0: array([545., 551., 336., 430., 569., 360., 590., 493., 314., 374., 376.,
       621.])
1: array([511., 516., 381., 477., 515., 397., 557., 454., 364., 386., 402.,
       601.])
2: array([542., 558., 567., 577., 429., 573., 366., 768., 526., 557., 593.,
       432.])
3: array([453., 566., 571., 546., 390., 653., 313., 432., 502., 562., 655.,
       470.])
4: array([576., 568., 521., 602., 427., 298., 669., 433., 478., 408., 662.,
       557.])
5: array([376., 374., 587., 425., 572., 515., 416., 629., 556., 574., 566.,
       396.])
6: array([325., 354., 507., 369., 625., 530., 559., 445., 502., 535., 483.,
       470.])
7: array([513., 575., 490., 623., 372., 646., 332., 441., 553., 576., 310.,
       483.])
8: array([546., 552., 377., 449., 567., 572., 598., 472., 417., 356., 456.,
       607.])
9: array([534., 379., 369., 430., 605., 322., 575., 453., 346., 386., 372.,
       616.])
10: array([348., 375., 601., 437., 560., 511., 388., 658., 572., 595., 563.,
       377.])
11: array([341., 520., 602., 463., 539., 513., 387., 680., 587., 620., 571.,
       346.])
12: array([526., 375., 502., 316., 669., 515., 556., 490., 511., 505., 472.,
       466.])
13: array([524., 531., 603., 555., 449., 590., 356., 651., 571., 579., 624.,
       409.])
14: array([561., 562., 502., 578., 384., 624., 631., 456., 562., 499., 629.,
       460.])
15: array([549., 555., 366., 502., 531., 305., 608., 431., 370., 363., 340.,
       655.])
16: array([544., 568., 504., 589., 427., 560., 625., 393., 528., 495., 334.,
       526.])
17: array([325., 355., 521., 383., 614., 530., 534., 457., 518., 547., 496.,
       456.])
18: array([580., 576., 566., 647., 305., 544., 305., 405., 490., 554., 675.,
       390.])
19: array([369., 393., 618., 474., 562., 488., 394., 651., 602., 660., 520.,
       349.])
20: array([544., 570., 533., 617., 403., 606., 627., 378., 553., 518., 330.,
       512.])
21: array([533., 546., 340., 469., 535., 314., 571., 465., 376., 344., 378.,
       673.])
22: array([354., 391., 606., 480., 540., 498., 393., 664., 618., 617., 557.,
       375.])
23: array([542., 549., 357., 484., 549., 307., 615., 475., 366., 341., 352.,
       633.])
24: array([574., 579., 562., 560., 434., 684., 322., 472., 516., 593., 375.,
       496.])
25: array([547., 312., 505., 336., 678., 320., 455., 453., 457., 543., 358.,
       474.])
26: array([470., 534., 552., 501., 476., 618., 364., 402., 533., 522., 603.,
       448.])

array([559., 529., 477., 557., 408., 597., 634., 507., 485., 508., 589.,
       511.]) -> 14 16 20 8 26
array([539., 382., 364., 457., 559., 333., 566., 449., 367., 371., 382.,
       648.]) -> 9 1 21 23 0
array([539., 368., 441., 450., 588., 361., 585., 439., 416., 396., 385.,
       575.]) -> 9 1 23 0 15
array([346., 539., 586., 476., 538., 510., 387., 697., 617., 610., 563.,
       383.]) -> 11 22 19 10 5
array([551., 535., 508., 564., 422., 608., 595., 553., 552., 532., 619.,
       496.]) -> 14 13 26 2 16
array([554., 570., 492., 591., 380., 618., 633., 552., 558., 531., 624.,
       504.]) -> 14 16 13 20 26
array([539., 333., 518., 380., 626., 514., 500., 473., 485., 524., 567.,
       511.]) -> 12 17 6 5 25
array([549., 565., 545., 685., 336., 608., 560., 439., 561., 546., 626.,
       473.]) -> 14 18 3 26 20
array([556., 560., 485., 560., 409., 611., 620., 441., 541., 480., 591.,
       479.]) -> 14 16 20 26 8
array([544., 551., 371., 450., 558., 535., 593., 473., 399., 356., 445.,
       614.]) -> 8 1 0 21 23
array([540., 330., 544., 367., 637., 548., 489., 479., 505., 550., 599.,
       487.]) -> 12 17 6 5 10
array([560., 562., 507., 575., 388., 624., 629., 446., 574., 497., 629.,
       450.]) -> 14 26 20 16 3
array([546., 566., 511., 642., 321., 602., 619., 482., 530., 519., 630.,
       516.]) -> 14 20 16 4 26
array([562., 564., 510., 575., 386., 576., 637., 438., 563., 506., 575.,
       465.]) -> 14 16 20 26 4
array([555., 572., 530., 547., 399., 624., 629., 556., 543., 534., 629.,
       514.]) -> 14 13 26 16 20
array([583., 572., 556., 617., 412., 295., 686., 429., 507., 420., 686.,
       538.]) -> 4 14 1 16 15
array([548., 565., 544., 701., 324., 607., 547., 440., 559., 552., 626.,
       475.]) -> 14 18 3 26 20
